In the rows, zero is written as 128.
A single turn carries every row of the set below to another of its rows. Some are shown first; where does it send the rows asked next?
vaf: [133 142 156 143 132 138 118 115 150 155 115 112 145 153 148 115 149 139
 130 140 147 129]
Dazot: [145  81 152 104 131 121 141  96 114 141  95 121 120 148 139 114 120 104
 110 113 140 104]
mutad: [137 109 161 132 176 136 109 129 151 129 122 120 141 141 127 101 129 138
 141 100 119 122]
Duri: [141  86 163 118 161 135 127 130 115 143 119 144 143 167 158 133 120 134
 147  95 135 127]
sapot: [127 139 165 150 138 145 127 124 129 149 113 140 127 152 123 141 127 120
 163 118 150 138]
ratuk: [159 117 151 130 162 142 111 145 155 147 118 140 131 152 144 126 109 106
 124 140 126 130]
bomod: [125 112 120 129 142 130 117  93 129 125  86 103 111 149 120 102 131 118
 102 121 141 130]
geta: [175 104 143 116 129 139 126 125 148 148 112 141 123 148 158 145 121 103
 125 109 146 129]
fovo: [135 132 161 125 124 127 138 149 150 162 109 136 149 143 119 150 132 127
 103 128 122 111]
kavi: [151 116 158 135 158 131 115 136 114 143  98 113 122 145 132 139 123 162
 107 140 106 144]
roz: [123  98 131 105 124 105 136 121  95 143  86 125 127 163 141 119 135 118
 123  99 146 139]
lir: [111 132 164 134 126 144 139 125 137 139 105 120 117 162 108 132 133 158
 120 119 104 111]
rele: [149  94 138 115 140 137 123 119 111 142  86 135 131 158 102 132 131 113
 156  94 111 128]
sugo: [107  88 132 117 125 120 116  97 130 142 104 127 126 164 145 132 107 120
 106  90 142 116]
gug: [121 120 151 137 133 134 126  98 144 148  92 111 119 139 113 145 120 132
 102 147 129  98]
Lepan: [146 104 134 103 111 118 139 139 110 144  98 138 126 170 151 133 129 112
 132  93 142 134]
robal: [121 115 122 119 148 133 104 134 128 130  91 110 135 148 122 145 126 145
 115  91 105 144]
Potof: [151 100 137 139 149 137 130 149 119 123 102 143 140 135 108 147 130 142
 133 107 107 131]
nem: [159 112 150 130 170 145 113 140 140 144 117 144 139 158 150 126 112 109
 134 136 130 132]
folun: [114 129 173 132 131 148 136 134 134 138 109 127 123 166 107 120 136 153
 122 106 104 114]
dez: [154  84 150 120 132 113 148 109 123 138 104 123 116 155 151 119 132 116
  97 138 149 108]
zurat: [148 134 156 118 138 125 147 132 128 142 111 126 126 142 136 110 146 111
 135 136 171 120]
bon: [163 103 146 144 144 133 132 142 118 129 104 147 139 135 103 146 130 141
 142 114 116 131]
Dod: [113  92 127 125 126 137 109  93 128 146  90 132 135 167 128 131 114 123
 132  80 127 118]
Vope: [141 115 115 119 132 114 124  91 124 131  88 107 110 146 133 124 121 110
 112 106 151 133]
retor: [ 99  96 150 138 131 135 116 120 115 133  91 112 130 162 108 102 137 147
 107 114 125 113]
mamad: [129 135 155 156 136 133 113 116 148 158 112 111 144 154 150 121 150 147
 126 136 137 137]
mibo: [130 125 137 145 136 112 132 120 146 144 105 118 115 168 157 120 132 141
  91 134 157 126]

mibo turns into geta
gug turns into zurat
bon turns into folun
Now these:
mutad turns into kavi
dez turns into Lepan
Dazot turns into roz
nem turns into Potof

A single turn carries every row of the set below to another of its rows. Some are shown first; where does it send the rows asked next?
rer: [107 128 141 141  91 141 119 109 106  92 117 132 128 120 122 134 138 136
 137 129 126 130 117 158 129 134  94 133 116 128 122 124 111 127]
kepa: [131 106 108 123 128 122 124 145 144 141 134 132 124 124 121 114 102 132
 151 126 107 124 114 130 159 147 157 116 135 138 127 133 100 120]
Nake: [111 112 136 134 112 132 157 144 113 133 145 115 122 152 128 136 132 123
 131 130 140 133 125 123 120 151 123 115  92 127 128 111 126  92]
Nuva: [119 144 156 132  95 128 138 148 128 121 135 134 131 150 139 128 114 114
 139 119 147 129 113 133 130 122 112 105 106 138 124 115 122  90]
vuv: [120 129 133 125 145 153 123 128 121 126 106 148 117 106 133 138 126 142
 109 123 125 109 139 121 106 134 150  97 105 147 113  94 118 137]
gulal: [151 109 121 132 143 107 113 153 124 100 137 122 136 121 122 114 103 141
 127 139 118  96 131 142 119 133 131 138 126 108 121 100 113 114]
lafuz: [143 107 116 127 106 135 114 118 118 130 124 148 148 113 125 118 150 123
 120 115 134 159 138 102 148 152 126 129 132 138  92 138 123 136]
vudar: [106 116 123 157 101 130 110 114 102  82 135 122 126 121 124 137 133 136
 140 123 146 124 112 139 122 146 112 132 100 123 119 121 109 133]
muza: [110 128 136 147  99 129 105 104 112  82 122 125 125 121 130 142 128 129
 145 123 137 129 115 153 119 135 104 123 108 130 123 122 107 131]
les: [146 126 128 145 151 130 124 134 119 113 121 144 137 147 115 131 133 138
 139 123 144 137 139  91 162  94 113 130 124 120 117 113 151 141]
bur: [105 132 124 130 139 136 107 109 145 130 116 118 110 142 130 123 104 128
  95 118 112 138 115 102 151 121 110 134 105 118 135 122 112 151]
valin: [149 121 133 139 159 131 125 124 123 117 115 135 130 147 119 144 134 131
 143 131 127 145 151 100 148  99 112 127 123 121 131 113 154 141]
Ver: [132 106 110 121 127 124 127 146 144 144 133 132 125 124 118 113 104 132
 149 126 102 125 115 132 159 147 154 118 137 137 129 133 101 119]
somim: [149 144 129 174 139 116 145 122 142 109 135 134 139 129 114 154 138 123
 133  98 112 118 112 107 106 150 134 136 124 143 117 114 118 108]
gugi: [105 143 134 153 135 135 133 122 140 147 139 129 133 124 107 124 130 113
 130 147 137 144 127 108 106 132 151 158 103 130 102  97 136 144]
Fabip: [107 132 126 139 131 138 111 122 141 128 126 125 117 140 124 113 103 129
  96 116 110 135 111  99 158 120 107 149 104 113 135 124 115 149]
Lakiz: [156 113 130 133 109 122  95 120 131 113 128 141 146 112 137 126 128 103
 135 112 122 165 145 108 130 146 129 131 124 137 111 141 127 138]
Sese: [148 108 129 121 109 132 110 111 126 130 116 142 144 113 130 128 145 111
 126 120 115 169 149 115 135 150 122 128 134 138 106 139 128 135]
Guv: [134 108 111 122 128 122 121 145 147 140 132 133 125 124 122 114 101 130
 152 124 104 126 114 132 158 144 155 115 136 139 128 133 100 120]
sete: [103 116 128 152  92 141 125 117  98  92 130 129 130 121 114 129 144 142
 134 128 135 125 114 146 133 144 102 142 108 120 118 122 111 130]
Dos: [142 118 123 110 140 118 121 138 121 119 112 131 134 123 120 114 120 152
 115 141 122  97 126 155 132 123 120 117 145 120 105  98 105 111]
Sel: [133 137 148 149 117 154 126 166 122 112 131 164 135  98 123 110 112 135
 116 120 105 104 136 118 120 126 141 141 100 131 126 105 133 135]
zev: [110 157 147 151 120 141 134 129 144 149 134 143 140 122 104 114 128 112
 129 146 126 143 124 118 117 120 139 165 112 131 102 101 137 141]
zigef: [110 128 137 130 113 126 140 138 120 127 137 122 122 154 140 137 122 121
 134 120 162 128 114 121 123 137 123  93  98 139 117 109 117  92]
rolir: [150 111 118 141 105 123  98 127 124 115 135 146 151 112 133 116 133 114
 130 107 142 156 134  95 143 148 133 131 124 137  96 139 124 139]
kiku: [147 150 135 159 139 121 148 110 145 116 119 136 136 129 116 158 143 123
 131 102 106 122 114 119 107 144 126 123 134 152 114 113 114 107]
nen: [145 146 128 174 127 123 155 130 136 115 136 143 145 127 105 142 146 132
 126  98 114 113 105 106 121 146 127 144 129 142 106 115 119 105]
dipas: [108 168 149 142 125 135 123 119 150 147 123 144 137 123 114 120 124 109
 131 141 138 143 120 122 116 110 139 144 118 143  95 100 130 142]
luzo: [142 153 134 158 127 129 157 118 138 123 118 146 142 128 108 145 151 132
 123 101 109 117 109 118 121 140 120 131 140 150 105 116 115 103]
loga: [107 127 123 138 138 135 108 117 143 126 126 116 113 142 128 120 102 126
  98 118 109 137 116  99 150 126 112 145 101 113 140 123 116 151]
Ziv: [105 154 136 146 140 131 120 111 147 146 129 132 131 125 116 130 126 111
 131 141 148 144 122 111 105 122 152 137 109 141  96  96 127 145]
lalab: [104 137 127 131 132 140 109 116 142 131 116 126 115 141 128 115 106 131
  94 116 113 135 110 104 159 115 105 139 110 119 131 124 112 149]
Bedaf: [133 109 113 120 126 123 124 146 145 143 132 134 125 123 120 113 102 130
 152 126 101 127 115 135 159 145 153 117 138 139 130 133 101 118]
Kono: [125 149 145 131 121 156 121 149 124 121 111 170 131 102 129 115 120 144
 109 115 127 101 126 122 128 113 139 109 114 148 106 101 119 134]
kalu: [143 123 127 136 155 135 130 125 118 121 112 139 132 148 115 138 140 139
 136 129 137 141 144  97 157  97 110 123 128 123 119 111 149 142]
rudaz: [152 125 133 149 154 125 120 134 124 109 123 139 135 145 120 137 127 129
 146 126 133 140 144  93 151  96 115 133 119 118 129 114 153 142]
ner: [147 110 123 115 151 111 114 134 126 110 118 118 129 124 127 125 110 141
 124 144 113 103 136 153 113 133 128 120 133 117 120  97 109 113]
Kuge: [119 129 155 135  94 135 155 154 120 129 143 129 130 148 128 125 122 115
 136 130 126 135 125 133 126 135 109 128 100 126 135 117 131  88]
gal: [129 117 137 142 142 151 127 146 118 118 127 141 120 102 126 134 121 134
 115 129 103 112 149 117  97 145 153 128  90 131 133  98 132 138]
Rige: [146 118 120 126 131 116 119 157 119 109 130 135 141 121 116 101 111 152
 118 135 126  90 121 143 137 125 123 136 137 112 106 101 108 112]

gal turns into vuv
les turns into rudaz
Now these:
sete turns into vudar
dipas turns into zev
kepa turns into Guv
Kuge turns into Nake
lalab turns into Fabip
nen turns into somim
Dos turns into Rige
rolir turns into Lakiz

A single turn carries every row of the set below to another of its rows. Some are shown first; where does it send the rows asked next?
tuta: [116 128 137 130 100 100 153 111 150 157 132 143 155 142 106 130 127]
dumag: [114 127 150 155 131 129 120 130 102 151  85 142 119 132 138 121 129]
dugis: [127 143 148 142 130 123 112 119 105 144 113 148 109 166 140 123 130]
feto: [129 128 149 153 139 132 113 122  96 123 109 123 124 150 158 125 119]
vok: [127 148 141 165 130 116 117 126 106 147 105 137 145 144 154 114 140]
Kas: [119 105 134 149 129 120 152 123 131 121 124  98 161 111 136 135 108]
luruf: [131 123 133 135 111 108 147 101 137 120 153 116 169 149 136 127 113]
Nogub: [132 148 148 165 130 117 119 123 106 141 103 141 146 147 148 110 144]
sokep: [110  96 139 124 119 127 155 113 127 133 120 127 115 125 104 135 100]
paku: [120 124 157 156 132 131 123 127 100 144  84 143 121 134 134 119 133]
todo: [133 137 122 141 114 103 149 104 136 124 155 120 162 147 133 119 121]
nupe: [114  98 141 141 116 121 155 117 134 129 119 109 167 112 129 135 106]
Zadat: [135 133 127 150 117 107 146 108 134 115 156 128 170 147 134 125 125]
dova: [112  96 146 116 109 124 154 107 134 136 126 132 126 137 104 140 100]
mono: [111  95 145 128 119 130 153 116 128 130 120 142 118 129  99 141 106]
puzu: [120  98 139 152 129 126 152 124 127 113 122 110 162 112 132 138 110]
Bega: [118 133 135 136 108 102 149 116 147 150 137 157 142 147  99 132 134]
tivep: [130 142 156 146 132 122 114 119 109 141 110 150 112 166 133 125 136]
nefir: [134 128 156 156 142 132 114 123  99 120 106 124 129 150 154 126 126]
derum: [116 134 133 130 110 101 151 117 149 159 134 144 134 142  99 132 127]

Bega turns into mono
nefir turns into Nogub
Now these:
derum turns into sokep
feto turns into vok
nupe turns into luruf

A single turn carries every row of the set below to another of its rows. Some are shown first; where does it send the rows asked next?
Lil: [122 111 156 144 132 146  84 115 128 117 130 140 116 151  79 115 130 122
 116 131 101 120 167 143 110 113 149 123 146 113 112 146 136 129 145 123
 140  97 118 156 125  99 111 119 145 136 101 119 113 142 139]
sizo: [160 110 110 128 145 127  97 103 154 115 106 137 131 131 120 128  81  85
 121 152 120 151 163 148 141 108 111 117 122 120 141 134 112 136 107 120
 115 147 136 156 112 133 141 110 113 108 127 131  99 144 119]
vek: [136 117 139 133 157 138 104 134 142 136 115 143 135 118 125 150  96  90
 129 135 111 120 162 139 117 118  54 122 145 116 123 125 124 134 128 152
 106 109 138 159 114 101 131 103 127 119 111  99 128 131 139]
Luvir: [147 137 162 129 112 154  69  75 126 109 148 140 134 164 112 128 121  85
 133 164 118 111 160 126 125 134 115 124 170 105 116 108 119 140 100 106
 115 130 155 160 105 105 122 100 125 138 117  97 120 123 129]
Nop: [123 143 133 119 140 141  88 116 119 121 111 168 129 142 109 142 138  89
  83 117  84 104 148 148 134  95 116 102 131 119 138 114 121 127 131 129
 132 122 151 130 128 102 113  94 116 116 123 129 127 141 117]
vor: [112 119 150 118 136 144 128 107 142 124 138 167 112 148  89 117 114 117
 133 127 122 113 119 151 119 104 134 121 138 115 135 139 125 138 144 131
 111 114 135 125 129 138 147  92 112 103 140 139 150 154 143]
zeva: [153 133 156 117 162 159 102  94 135 125 144 161 135 135 138 125 124  97
 133 134 131 120 160 128 144 111  90 141 169 128 101 129 118 134 123 150
 122 110 132 162  80 109 123  96 104 143 116 110 120 146 119]
dab: [126 125 145 136 130 153 140 104 134 130 137 143 117 144  92 119 123  89
 145 115 112 113 173 157 147 125 132 148 129 128 128 115 130 123 119 162
 127 125 138 174 104  98 130 124 112 118 128 104  99 160 134]
ruri: [127 127 144 118 142 125 100 126 126 117 138 139 100 123 122 122  95  95
 142 138 107 142 155 141 151 116 160 134 160  96 120 129 131 137 131 145
  96 132 144 122 112 123 100  99 113 103 142  89 128 141 133]
Vide: [150 140 118 117 162 130 125 103 147 120 127 121 111 121 124 124  73  96
 110 131 112 125 155 131 136  85 136 133 110 139 136 132 123 151 122 149
 123 108 150 169 115 125 135  90 123 142 123 141 122 130 135]
setu: [125 121 147 140 162 132  99 114 160 122 143 125 151 154 105 128 102 122
 115 132 104  98 166 124 112 126 122 119 125 112  99 134 118 122 153 123
 100 134 166 179 130 131  96 105 100 103 121 120 120 132 146]
tasad: [147 133 127 137 162 137 108 132 131 102 149 140 128 138 119 131 113 109
 132 141 114 107 141 132 162 118 148 135 154  85 121 126 129 129 140 119
 144 115 135 154 121 128 115 103 114 134  59 150 126 131 136]
Sekaz: [176 117 114 133 143 130  68  83 142 106 118 127 150 163 130 112 111 105
 108 155 119 124 160 134 120 137 127 127 135 116 115 129 112 145 125 112
 128 122 132 136 113 104 109 116 133 120 101 137 137 115 136]
gaz: [130 141 148 117 153 154  93  82 149 104 150 123 103 136 130 125  99 103
 138 131 106 105 144 148 139  99 118 116 153  94 111 124 135 139 164 136
 126 130 109 175 153 126 106 116 136 133 131 128 126 141 130]
bilu: [130 130 133 134 136 138 100  46 157 127 135 141 113 154 126 139 121 104
 135 139 113 122 160 140 132 121 166 139 143  94 122 126 130 140 125  97
 108 131 137 159 111 111 129  99 119 118  70 128 127 125 132]
todi: [164  79 128 148 133 135  94 126 123 131 124 164 145 149 120 119 108 112
 112 169 120 109 160 136 121 120 135 109 141  94 124  99  94 120 113 135
 118 115 168 152 135 123 123  87 108 121 116 121 120 122 146]
tula: [108 130 132 142 137 141 101  76 128 130 112 147 110 127 119  71 118  88
 127 142 103  96 165 137 101 116 104 132 140 111 126 119 110 127 113 122
 110 128 131 170 127 135 101 107 105 117 146 124 128 136 129]
Ruzup: [138 116 135 120 169 140 102 126 110 118 136 142 115 167 122 140 111 108
 132 123 108 126 115 140  71 117 122 131 140  96 118 122 121 131 111 114
 124 105 140 138 114  87 142 101 115 131  97 109 128 138 135]
debip: [132 109 142 145 123 123 103 100 139 112 152 163 124 149 119 107 101  82
 163 121 132 100 151 159 102 138 147 145 125 117 130 112 125 150 135 141
 118 107 168 125 124  83 131  91 139 124 115 112 123 141 144]
sab: [131 112 133 139 140 109 106 146 139 103 154 141 134 138 122 113 118 112
 134 114 120  99 148 133 127 111 121 146 142 131 133 131 154 145 138 124
 103  94 119 137 138 145 112  91 124 125 139 129 151 130 138]
volus: [123 126 134 155 102 144 103 148 137 139 147 142 110 154 110 146 114 113
 129 113 106  96 120 144 103 115 108 126 142 105 124 112 129 124 119 133
 124 122 144 149 122 146 127 110 115 124 150 137 127 121 130]
luk: [137 139 107 120 114 120 129 120 130 105 139 143 135 154 111 125 105 101
 141 123 107 132 148 132 102 131 130 122 131 102 143 122 142 175 134 106
 128 118 141 158 107 118 124  83 139 158 113 139 102 120 127]
Vep: [129 134 138 139 117 135 108  77 143 119 149 146 138 118 120 138 118  85
 131 140 121 104 153 136  94 119  79 137 144  99 112 114 124 147 146  94
 113  95 134 155 120 112 136 107 113 130 109 164 132 151 133]
fop: [120 135 133 151 143 130 107  98 160 135 105 144 119 158 115 147 100  93
 137 125 103  87 188 138 172 114 151 126 131 118 123 121 126 122 118 140
 138 109 154 169 120 101 137 106 120 140 108 111 126 129 138]
zim: [125 112 127 107 128 154  91  90 115 125 138 177 121 125 111 119 129  71
 162 148 137 113 152 118 141 112 133 128 160 107 136  81 124 157 133 119
 123 133 140 154 111 130 129 101 117 121 112 133 126 145 128]
napi: [156 147 110 137 128 122 126 104 138 134 168 159 137 144 138 134  96  99
 128 112 112 107 160 137 146 106 115 136 123  94 106 104 113 132 133 132
 112 124 125 165  99 118 110  74  96 109 131 143 144 118 139]
lutem: [153 108 129 156 139 142  94 101 128 112 134 113 107 156 107 124  64 102
 146 158 121 116 155 133  97 124 155 146 135 122 120 109 114 143 133 107
 104 111 148 162 110 139 120  87 124 118 146 115 141 138 143]

fop turns into sizo
luk turns into Ruzup
Now these:
dab turns into Vide
setu turns into tula
todi turns into zim
Vep turns into Lil
sab turns into volus
ruri turns into napi
Sekaz turns into Luvir

